One turning vector, and how many ticks it has turned:
The counts run from 0 to 384.
[-7,-10,10,19,39,-15,-15,13,5,-21,3,-8,10,-5,5,-51,12,-13,-10,0,-11,-19,-29,6,-36,19,-15,-8,29,-1,-21,5,-5,27,-21,-20,30,-40,-19,-35,-3,33,-20,-4] => 128
[11,-13,6,34,-13,6,-5,-4,-18,-13,-15,-31,-22,-2,-16,-51,20,-12,-3,29,-47,-14,0,-29,7,12,-1,-7,-36,24,8,8,-12,-12,29,-27,14,5,4,-35,-21,-3,-14,-13] => 278
[-16,-24,4,-32,-7,-5,15,9,23,0,35,1,-19,23,-44,-9,-20,4,-3,-8,-20,9,-9,-34,14,-9,7,-31,-52,25,25,2,-19,1,24,13,-12,26,1,-32,22,-4,33,-8] => 300
[11,-19,38,13,-3,-4,-24,6,13,14,0,1,-52,36,-35,9,-29,-15,-22,-1,-3,10,-3,-45,7,-3,21,-2,-20,19,8,-23,-21,10,7,6,14,8,9,-32,31,20,-1,-7] => 291
[21,-19,14,-7,-25,0,2,-20,5,11,6,-19,0,-2,13,-8,33,-11,0,-9,9,-11,42,-42,12,-48,7,-9,3,-13,31,-31,2,-28,-16,-7,23,-29,22,3,13,-9,-28,-13] => 191
[0,-15,4,-21,-12,28,-10,9,23,1,18,8,0,-21,-9,2,4,19,7,-49,12,7,-1,-9,-3,27,12,-24,7,17,42,9,-32,26,30,39,2,-14,-23,-5,35,4,6,0] => 59
[13,24,21,4,-6,32,25,-21,26,7,37,2,8,23,44,-6,3,10,0,8,-12,26,1,-39,12,32,-17,15,18,7,-9,32,-18,3,2,-1,-17,8,-24,-34,12,38,-12,-5] => 94
[-12,15,29,5,-23,-47,-6,22,11,-22,-9,-25,-24,6,-26,-11,13,-16,14,9,-22,8,-18,14,-22,-6,1,-8,0,-16,14,38,-21,-27,7,1,-16,43,-7,-44,-10,23,-7,-27] => 17
[26,13,1,-13,-17,1,22,-21,22,30,2,15,-16,9,47,-43,33,18,3,3,-16,9,17,-32,-21,1,-11,5,22,-24,10,-11,-40,11,6,31,4,-8,-5,-26,-4,17,-29,-16] => 99
[-16,-4,11,-20,36,-10,-14,26,-1,-4,5,10,-26,8,-17,-12,4,-23,19,-12,-7,-1,-15,5,-33,11,32,-19,-12,-21,28,7,-34,35,16,46,-9,13,-14,-25,-3,-5,18,-20] => 306
[15,4,-20,-18,-9,39,30,-17,7,27,17,31,33,7,33,-24,3,-19,15,-4,-23,6,38,-44,-1,13,-17,2,2,11,18,-8,-21,9,15,4,10,-1,-17,-31,13,24,-17,12] => 97
[13,-17,8,2,-55,5,-3,-9,-7,-2,-2,22,-31,33,-19,33,-4,-34,19,-2,-30,-3,-2,-34,8,0,5,-2,-16,48,8,10,-2,-5,11,-12,-4,33,-7,-17,26,32,-14,24] => 1
[-11,-12,-14,-14,-25,-16,20,-6,22,11,-23,3,24,-9,-17,-57,18,25,7,-3,-7,4,9,12,2,-3,-18,-21,26,-31,20,-20,-29,-11,-1,-11,21,-33,-4,-42,-9,15,12,-16] => 117
[11,-8,5,1,-5,-3,37,-7,7,-34,6,-25,42,-4,17,-20,50,-8,29,9,19,-24,2,9,-8,-19,-6,-14,14,5,43,31,13,-30,-30,14,1,-37,-2,-1,-11,3,-8,-8] => 172
[-12,21,13,12,13,-21,9,-4,6,-22,23,-26,5,-7,38,-16,31,-24,10,24,16,-31,-11,4,-24,-34,10,-12,4,-10,15,31,18,-22,-30,24,-13,-16,-20,-10,-38,10,-29,-16] => 176
[3,-36,-9,-14,-59,3,16,-28,-9,1,-11,4,-26,10,-21,-6,28,-15,32,-5,-40,-17,29,-27,-20,-5,-2,-21,-15,8,0,-3,-13,0,32,-3,-12,47,16,-12,21,6,-19,1] => 5
[-23,8,-23,-21,-19,-34,17,5,15,29,-25,3,24,-17,-11,-26,11,1,31,3,-12,7,37,-9,-3,-9,26,-4,24,-30,20,18,-42,-20,-32,-19,7,-13,2,-32,1,24,5,0] => 360
[-4,-14,21,7,-25,23,-18,-37,-31,-3,0,11,-23,-2,12,1,27,-7,30,-15,-39,-39,-1,-24,-10,6,0,13,-7,27,-10,-39,26,33,31,1,1,2,-22,9,12,12,-36,12] => 240
[3,-29,11,-27,-7,-16,51,-4,23,-11,19,28,18,13,19,-12,19,-23,11,-18,-1,-21,3,16,-49,-13,4,-27,9,5,16,-9,10,34,-15,43,0,-15,-3,-10,25,-6,-8,8] => 154
[4,7,6,1,38,-21,15,15,3,-17,4,1,29,10,3,-29,-11,-12,9,-11,15,16,-12,18,16,18,-15,1,17,5,4,11,-19,5,-43,-17,24,-61,-8,-44,-11,46,15,0] => 124
[-27,-18,-30,-23,-40,18,23,3,16,10,-2,-2,14,-32,0,-41,7,2,21,-14,-23,-5,48,-37,-27,1,-19,-17,-1,-17,4,15,-29,-6,8,-18,-3,13,-19,-18,9,13,1,12] => 352
[-22,5,31,-3,-44,-18,5,-6,1,-3,-13,24,-36,7,-13,16,0,-19,50,1,-36,11,-5,-10,2,-12,-7,22,-42,1,-18,2,9,4,31,1,-34,21,-16,-31,-22,7,-3,12] => 252
[-4,1,-14,23,-2,-28,6,-13,-41,-19,-24,5,-12,-11,-9,-37,30,-23,58,-11,17,-8,-2,18,5,-10,-18,2,-35,13,16,25,-14,-8,16,2,-14,-30,3,-15,6,28,4,-27] => 267
[3,-8,-25,-29,-55,32,10,-8,12,18,-6,2,1,-18,0,-1,22,13,28,-23,-18,3,19,-42,-13,5,-10,-11,29,-16,34,30,-46,-1,27,-10,10,11,-4,-22,8,3,9,5] => 351
[-16,-14,4,-10,-35,-28,-8,18,-7,-10,-26,15,-13,-1,-20,-13,13,-32,42,0,-20,-3,38,19,-30,-11,28,-28,-21,-21,28,-9,-24,-28,0,19,-7,18,-6,-31,14,15,-12,-12] => 14
[16,11,18,0,18,-13,-12,12,11,-5,-23,1,10,12,-9,-16,13,1,6,-10,3,7,-23,19,4,15,1,4,47,-19,29,4,-26,20,-35,-12,42,-66,4,-31,-17,28,-1,-6] => 125
[-23,23,-2,13,-7,19,-1,17,26,13,-1,-5,20,-25,-20,-3,-7,9,10,2,-10,-19,-16,-27,16,29,15,8,-5,43,26,40,-1,27,8,-9,-21,4,-38,-12,-17,30,-13,26] => 75
[25,30,-24,-23,21,6,-1,-16,13,-1,26,-10,-2,35,-4,-12,-2,20,-5,-4,4,19,-39,-18,17,-15,27,-8,43,12,18,-5,-15,-1,-22,-19,15,-46,-25,-8,7,35,-20,-29] => 376
[-31,41,3,6,-12,-43,-17,22,35,8,-26,-9,-6,-20,-22,-25,-5,15,-12,11,-17,5,-8,-4,-8,4,9,8,51,-13,4,31,-21,-9,-30,-29,10,2,-24,-35,-19,39,-12,-6] => 364
[-14,-3,-18,-24,4,21,-6,-1,-1,25,14,2,-6,-15,13,4,-12,-33,37,-22,-7,1,18,-56,-37,-10,7,5,-12,-18,-20,24,-27,20,18,-10,-26,23,-10,-27,-6,25,-29,15] => 344
[-29,19,24,-15,1,-53,7,-12,-11,-6,0,-7,3,-29,-35,-27,35,10,12,-27,-26,-12,13,-4,12,-48,-13,16,8,-29,15,15,14,10,-1,-1,-10,-11,8,-1,5,-14,23,-14] => 212
[2,14,43,-18,-20,-3,-23,-7,1,-16,4,-4,-32,-21,13,-2,42,-13,-16,-35,-35,-4,6,-21,-19,-33,-8,5,41,-39,22,14,2,8,26,26,26,-7,0,-6,4,-20,18,-4] => 203
[-24,19,47,-13,-13,-20,-19,6,15,-24,38,22,-18,-30,22,-5,9,-4,-30,-30,-7,3,6,-16,-2,-36,-11,-19,12,10,19,-2,25,-8,2,32,12,-14,-24,-6,15,3,23,-1] => 206
[-16,-25,9,-12,-10,-14,14,-19,-20,-10,-2,20,-10,-2,26,-20,30,-9,66,-10,-35,-1,19,-5,-14,-5,-8,-1,-45,0,-18,-20,7,11,5,28,-38,-6,-27,-23,16,6,-10,-11] => 249
[8,11,-1,7,12,-13,-4,8,-16,-25,9,-15,11,-25,-17,-66,30,-35,13,8,-2,-11,6,15,-17,1,-19,-25,-16,24,38,26,-24,-29,29,0,0,29,-10,-17,4,24,-12,-16] => 24
[-8,-19,25,-6,-3,13,-13,32,6,9,-14,-2,9,-14,-50,-5,2,9,9,0,8,-34,5,0,-25,35,13,-31,4,17,66,-9,-37,18,-1,20,18,9,4,-9,6,10,5,21] => 313
[-28,-14,-4,-19,-45,-22,13,4,13,-15,17,17,-21,16,-16,1,-6,-9,27,0,4,5,14,1,4,-20,14,-30,-39,17,10,-15,-8,-42,-4,23,-24,25,-23,-30,17,29,-3,-15] => 10
[-43,16,-30,-31,-41,-15,24,11,37,20,18,2,2,-16,-8,-21,-13,18,11,5,-10,12,21,-35,4,-18,3,-19,-2,-8,12,38,-26,-30,-21,-5,-10,7,-30,-37,-8,24,12,2] => 356
[-11,-8,-7,-14,-51,15,-19,5,31,31,4,0,-34,0,-10,42,-20,7,3,-18,2,14,7,-59,-14,2,17,13,12,-6,9,23,-33,-3,10,-12,-5,18,-21,-31,-12,26,-1,16] => 347
[-29,29,-23,-14,22,4,-11,22,-11,-4,-13,17,7,-24,6,-29,1,-31,28,-22,-19,-3,-4,-7,-26,-6,18,9,34,-18,6,56,-30,15,12,-10,14,-14,-29,-28,-20,39,11,-3] => 362
[-19,6,42,7,15,-17,-29,-6,-15,-28,-10,-34,18,-22,-17,-16,51,21,15,-19,-29,-14,0,14,14,5,-6,-6,31,-6,24,4,14,10,-9,-7,13,-25,-18,14,23,5,13,-21] => 220
[18,-40,-11,-7,15,-11,29,-16,18,10,5,-13,34,25,-28,-33,13,10,-9,8,-11,-28,8,-12,1,-1,-3,-17,8,17,-4,-31,-5,13,-39,-31,31,-45,22,-15,13,14,-27,1] => 135
[-2,-10,-7,-31,-40,23,1,-9,21,16,-9,3,-4,-11,22,12,25,18,17,-31,21,20,19,-32,-20,16,0,-9,40,-15,40,19,-44,0,7,21,6,-8,-26,-17,25,24,12,3] => 350
[27,16,4,-19,30,5,1,-6,-2,5,4,-18,6,32,-11,-22,4,-5,14,-5,-64,1,-13,-16,2,-1,19,22,36,-36,-13,3,-21,22,-8,-53,-3,-10,-1,-21,-9,22,-35,-17] => 381
[-2,9,23,27,-13,16,-5,-13,19,33,-8,-21,5,25,22,-21,14,27,13,27,-24,3,8,-40,-4,27,7,14,25,-25,-17,3,-23,16,-11,-10,-14,16,-15,-25,-11,26,-49,-21] => 91
[-13,21,21,15,2,18,7,7,27,7,14,-14,29,-19,2,-4,5,23,19,4,16,-16,-3,-12,11,40,3,-1,5,51,26,47,-2,17,-14,1,-18,6,-37,-10,11,43,-10,4] => 76
[11,25,29,-11,26,-15,-7,-26,-21,-16,9,-7,13,3,18,-16,38,16,21,-7,-13,-20,-8,12,32,4,14,-6,2,41,28,-15,17,-4,-26,23,17,-50,-41,25,17,7,-6,-15] => 228
[-15,7,20,18,-58,-33,20,-24,1,5,-23,6,-31,-17,-17,-26,36,12,13,5,-14,-12,-4,9,-5,8,-31,0,-16,20,13,29,-7,3,32,-1,-16,26,-1,-27,-16,1,-1,-5] => 260
[-1,27,4,-25,-30,0,26,-15,23,32,5,30,-9,25,-8,11,-15,-1,4,-15,4,29,5,-27,12,-19,-12,16,17,-15,12,2,-21,5,6,3,-10,-13,6,-51,-17,32,1,9] => 104
[-50,22,30,-6,0,-47,-21,5,-4,12,-7,6,-19,-26,-38,-18,21,8,1,-22,-24,-28,5,-7,-1,-50,11,-10,-3,-31,3,-17,17,4,-20,0,9,-15,-12,-9,4,-4,0,-16] => 213
[2,-53,16,-20,2,28,14,8,16,-5,0,10,6,37,3,19,-10,-32,15,-21,-38,-12,-1,-18,-13,7,36,-2,9,-9,10,-28,10,36,-15,-13,18,-41,16,-27,7,-4,-19,25] => 144
[-18,-23,-12,-12,17,-2,11,5,28,-2,28,8,-19,39,-4,2,-27,-1,-6,-5,-20,-10,-32,-24,-10,-23,38,-11,-8,8,-18,-35,18,24,-26,-10,6,-42,-2,-28,-7,13,-26,-2] => 140
